A single turn carries every row of the set below to another of its rows. Some are shown first; where does it send the rows asked next?
Veke: 2.4	17.2	-2.9	-23.9	10.6	15.4	24.0	11.8	-4.2	-1.1	16.5	17.2	-18.0	-0.8	-12.8	12.8	10.3	-20.0	0.9	1.5
Damu: -1.6	-9.3	-16.5	-6.5	11.2	-18.3	-11.0	9.6	24.4	7.1	-13.1	-9.7	30.1	1.5	27.8	-11.2	-28.6	-16.1	-17.0	-9.0
Nik: 1.0	-10.6	-11.8	4.4	-12.9	-9.6	-6.3	10.8	-14.8	-28.2	10.2	9.6	20.5	27.5	11.4	-23.8	-22.7	-3.6	-3.2	0.2
kota: -4.7	2.1	12.3	-15.7	-4.5	0.9	5.0	-13.3	11.7	40.2	1.3	-2.4	16.3	-4.7	-15.5	28.7	15.9	-14.4	-5.1	14.8
bizin: 20.3	21.2	13.1	0.3	-4.8	-17.1	21.4	36.6	2.6	11.2	8.2	18.9	9.6	-3.7	6.2	3.9	-24.6	5.2	-18.6	-7.5
filan: -12.7	23.7	5.1	15.0	-18.5	-21.2	-0.9	4.7	-0.1	11.3	31.3	2.0	18.2	5.0	1.6	-4.0	-2.5	-7.6	-24.4	-21.0
nadib: -8.4	-0.6	-17.4	-7.2	-3.1	-16.9	-1.1	25.7	11.4	26.4	30.0	27.9	-10.4	27.0	4.7	14.2	7.0	-17.8	-6.5	8.4
Sel: 15.1	2.4	17.9	7.3	-3.3	4.2	29.2	-2.4	7.1	10.3	-19.4	19.1	9.7	-21.9	-9.1	-0.8	9.1	-18.5	-9.0	-5.5
funa: -24.1	-18.7	-2.0	-11.5	7.7	12.8	-9.7	5.5	7.2	-5.9	-4.4	32.7	-1.2	3.0	-10.1	12.0	-1.9	-36.0	1.6	-9.6
vofiv: 9.5	-15.5	-10.2	-27.1	-6.7	-30.3	-6.5	14.8	-4.8	34.8	-1.5	25.0	13.9	30.8	6.7	-0.8	-17.8	-17.8	-2.1	5.2
Rurum: 37.3	0.4	-6.3	10.2	-8.9	-22.8	-4.4	15.3	-0.7	-2.3	4.5	-9.6	29.2	9.7	4.1	-18.7	-5.6	-26.5	-19.9	7.5
lik: -0.9	-36.9	13.4	-17.0	-7.3	-11.3	-5.7	-17.0	-4.6	15.5	8.2	3.0	10.7	28.1	12.0	-5.3	14.2	-14.0	-18.8	13.4
vokun: -22.0	5.3	-12.5	11.1	-23.6	-7.4	-2.2	12.4	14.9	-18.1	-6.2	-16.6	12.8	12.7	17.2	17.7	5.5	-31.2	-0.4	-0.7
kero: 0.6	12.3	18.8	25.8	-5.8	8.1	15.7	1.1	11.6	-16.5	5.3	-12.9	5.0	-6.2	-0.9	-0.7	10.3	-8.9	-6.2	22.8
lalu: -17.1	7.1	11.1	-36.2	-21.2	8.7	9.6	10.7	-16.0	8.2	-15.8	3.7	10.8	-3.6	12.6	-19.3	-22.4	-15.6	-11.5	-1.2
dop: -2.6	19.1	-12.6	-15.5	-4.2	-18.6	12.9	3.1	-0.7	14.4	19.0	-19.8	25.4	-10.7	27.9	-11.8	-5.4	7.7	4.3	-9.7
tad: 1.3	-4.5	-16.1	-8.3	-19.3	-28.7	10.2	4.4	6.3	17.0	4.2	-3.8	37.7	-4.1	-24.8	-13.6	-1.8	-4.3	-7.2	-13.1
siv: 1.2	27.9	-6.1	18.3	-23.1	-6.2	5.0	11.8	-4.0	4.9	-1.1	9.3	27.2	2.9	-21.5	0.4	-15.5	-3.5	12.8	20.2
retav: 2.1	-5.9	-25.8	14.5	23.2	-15.2	-5.9	-3.0	24.9	3.2	22.3	11.3	12.3	4.2	-1.2	10.2	16.4	-11.2	11.9	-1.9
tute: 5.2	9.0	-10.9	1.7	32.4	-32.0	23.5	3.1	17.6	10.0	11.8	-11.2	-0.1	-10.5	-1.1	-7.2	-1.1	-6.7	-16.4	13.8
diz: -14.7	-2.1	3.5	-10.4	5.2	27.3	-14.8	-15.5	-11.7	-7.7	8.2	15.9	7.2	20.2	16.6	8.1	-2.9	-9.6	0.9	23.8
bivob: 2.5	-20.0	5.3	-5.3	6.5	-10.2	-1.3	10.1	18.0	-0.3	2.6	-18.0	-12.3	22.1	16.9	20.8	-6.0	-47.5	-4.2	12.1
zuso: 2.1	10.9	4.8	-8.3	17.0	1.5	-14.9	1.9	8.0	-14.0	2.6	-26.0	15.7	25.4	-16.4	3.8	-10.4	-20.3	12.3	22.9
Mudog: 15.0	1.7	-5.6	-25.3	-6.6	20.0	-2.2	26.1	13.6	2.2	-21.8	22.2	2.2	21.0	16.3	-7.6	-12.2	-33.1	-6.9	3.1
lamem: -32.0	-13.8	-15.3	-3.8	13.1	6.5	4.9	9.2	15.7	13.6	-14.0	12.8	-7.0	18.4	8.9	-14.8	-14.1	8.2	0.2	2.1
kivo: -1.5	-1.6	11.4	-18.1	2.2	6.3	19.1	3.8	11.8	17.0	-5.4	14.8	-8.8	30.5	-10.6	21.3	-13.8	-1.9	-11.6	35.8
kam: -4.8	-35.8	6.4	-22.6	-6.0	4.1	1.5	4.8	-6.7	-2.6	-3.9	2.9	14.8	7.8	7.3	30.9	-15.1	-14.4	22.4	9.1
Sep: 16.9	3.5	13.5	-12.1	-2.3	-11.9	9.7	6.3	-16.6	-5.7	-19.8	11.7	14.2	24.7	5.8	19.6	-21.4	-31.9	2.3	-21.0
Vaz: 16.0	18.8	-3.6	-21.8	-2.4	-15.4	3.1	-0.7	0.1	2.0	10.2	9.1	23.6	-24.7	8.2	-15.2	17.0	-38.6	7.7	6.0
vumiz: 9.6	-18.9	-0.1	-4.4	-28.1	2.4	-22.3	20.7	17.9	11.8	10.6	15.5	-9.5	3.2	19.6	18.6	-0.7	-7.9	11.0	-8.4
suvuf: -11.4	-2.4	-20.3	-19.2	4.7	-21.9	-18.1	20.7	10.7	9.5	16.9	-2.1	2.3	33.6	23.5	-12.0	-14.4	-13.1	5.9	22.0
Fop: 10.3	-3.1	30.7	5.6	-4.7	-5.8	12.7	3.5	-0.4	-9.1	-22.4	-17.3	18.3	-14.8	15.3	-10.2	-18.5	-17.2	3.5	0.7
Pigoz: 7.9	-13.1	22.1	-20.8	10.4	-10.7	6.1	6.3	-12.5	29.4	25.5	25.4	8.7	-6.7	-0.1	1.0	-23.1	5.3	0.5	-9.1
tega: 14.5	-11.0	-18.2	-8.8	-17.9	-6.8	20.2	0.8	-0.9	20.6	4.1	27.1	18.6	3.8	4.7	-1.4	-6.4	-4.0	-44.3	1.1
tula: -25.0	8.5	25.9	5.3	10.1	-31.8	29.8	10.4	-15.2	3.1	10.8	-6.0	18.9	1.7	8.7	3.2	-14.1	-24.0	-0.4	-3.1
fof: -6.2	-7.3	-2.1	2.7	-4.9	-5.1	0.4	21.4	24.8	12.5	39.3	-15.3	4.2	-5.8	5.4	13.7	-10.3	1.7	-23.2	16.6

filan moves to -> diz
Sel moves to -> nadib
Where do these go?
Mudog moves to -> bizin
vumiz moves to -> siv
kota moves to -> retav
Damu moves to -> Sep

